[[-15  47]
 [-26  26]
 [  1  -1]]
->
[[ -1   1]
 [ 26 -26]
 [ 47 -15]]

[[ -7 -21 -48  52   0  14   2  -1  -3  12  25 -18  -8 -24  26  41]
 [-23 -18 -26  42   5  13   6  13  -4  -4  23 -18   4 -37  33  11]
 [-21 -20 -26  31 -11  12   9   9  -3  -4  29 -16   5 -33  37  12]]
->
[[ 12  37 -33   5 -16  29  -4  -3   9   9  12 -11  31 -26 -20 -21]
 [ 11  33 -37   4 -18  23  -4  -4  13   6  13   5  42 -26 -18 -23]
 [ 41  26 -24  -8 -18  25  12  -3  -1   2  14   0  52 -48 -21  -7]]

[[ 15  24  22 -20  -1   3  14  26   1  19]
 [  0  15  31 -18  20  12  16  11   9  -6]
 [-38   9  -5 -13   2 -24   3  37  15 -49]
 [ 17  15 -45  21  17   2  12  29 -12   9]
 [-27 -11  -5   0 -27  38   1 -17 -19   8]
 [ 14  19  29 -10   2 -21  25 -27 -19 -10]]
->
[[-10 -19 -27  25 -21   2 -10  29  19  14]
 [  8 -19 -17   1  38 -27   0  -5 -11 -27]
 [  9 -12  29  12   2  17  21 -45  15  17]
 [-49  15  37   3 -24   2 -13  -5   9 -38]
 [ -6   9  11  16  12  20 -18  31  15   0]
 [ 19   1  26  14   3  -1 -20  22  24  15]]

[[-10  -4  13  20   0 -25  23]
 [ -8 -12  24  12  -4 -22   3]
 [ -8 -14  26  13  -5 -21   1]
 [-10  -4  13  19  -2 -26  39]
 [-10   0   9  15   3 -25  55]
 [-10  -3  12  18   2 -25   8]
 [ -7 -12  24  12  -4 -22   0]
 [-10   0   9  15   2 -25  15]
 [-10   0  10  16   1 -25 -16]
 [ -7 -14  26  13  -5 -22  -6]
 [ -8 -13  25  12  -5 -22   2]]
->
[[  2 -22  -5  12  25 -13  -8]
 [ -6 -22  -5  13  26 -14  -7]
 [-16 -25   1  16  10   0 -10]
 [ 15 -25   2  15   9   0 -10]
 [  0 -22  -4  12  24 -12  -7]
 [  8 -25   2  18  12  -3 -10]
 [ 55 -25   3  15   9   0 -10]
 [ 39 -26  -2  19  13  -4 -10]
 [  1 -21  -5  13  26 -14  -8]
 [  3 -22  -4  12  24 -12  -8]
 [ 23 -25   0  20  13  -4 -10]]

[[-12  -1  14 -22   4   4   1 -28   5 -41   2  -2]
 [-30  -9  13  -7  -5  -2  -1 -18  21 -12  40  17]
 [-23 -12 -22  11  18 -17   0  19  28  -1  13  16]
 [  4  21  16  34  16  22  14  11 -12  37  21   1]
 [-20   0  -8 -25  -7   6   4  -6  18  -9   0 -13]]
->
[[-13   0  -9  18  -6   4   6  -7 -25  -8   0 -20]
 [  1  21  37 -12  11  14  22  16  34  16  21   4]
 [ 16  13  -1  28  19   0 -17  18  11 -22 -12 -23]
 [ 17  40 -12  21 -18  -1  -2  -5  -7  13  -9 -30]
 [ -2   2 -41   5 -28   1   4   4 -22  14  -1 -12]]

[[  8   6   6  12   4  22]
 [  1 -20   4  17   0  27]
 [-14  11   8  27   3  44]
 [  6  13   6  33   6  44]
 [-14 -15  -2   7  -2  13]
 [ 16  -1   8  22  10  50]
 [-17 -14   4  30  -2  39]
 [-19  -5  -1  19  -3  18]
 [-15  12  -1  17   3  25]]
->
[[ 25   3  17  -1  12 -15]
 [ 18  -3  19  -1  -5 -19]
 [ 39  -2  30   4 -14 -17]
 [ 50  10  22   8  -1  16]
 [ 13  -2   7  -2 -15 -14]
 [ 44   6  33   6  13   6]
 [ 44   3  27   8  11 -14]
 [ 27   0  17   4 -20   1]
 [ 22   4  12   6   6   8]]

[[ 12 -22 -15 -30  26 -14  28  15  -9  30]
 [-56  17  42  29 -20  38 -42 -42   9 -45]]
->
[[-45   9 -42 -42  38 -20  29  42  17 -56]
 [ 30  -9  15  28 -14  26 -30 -15 -22  12]]
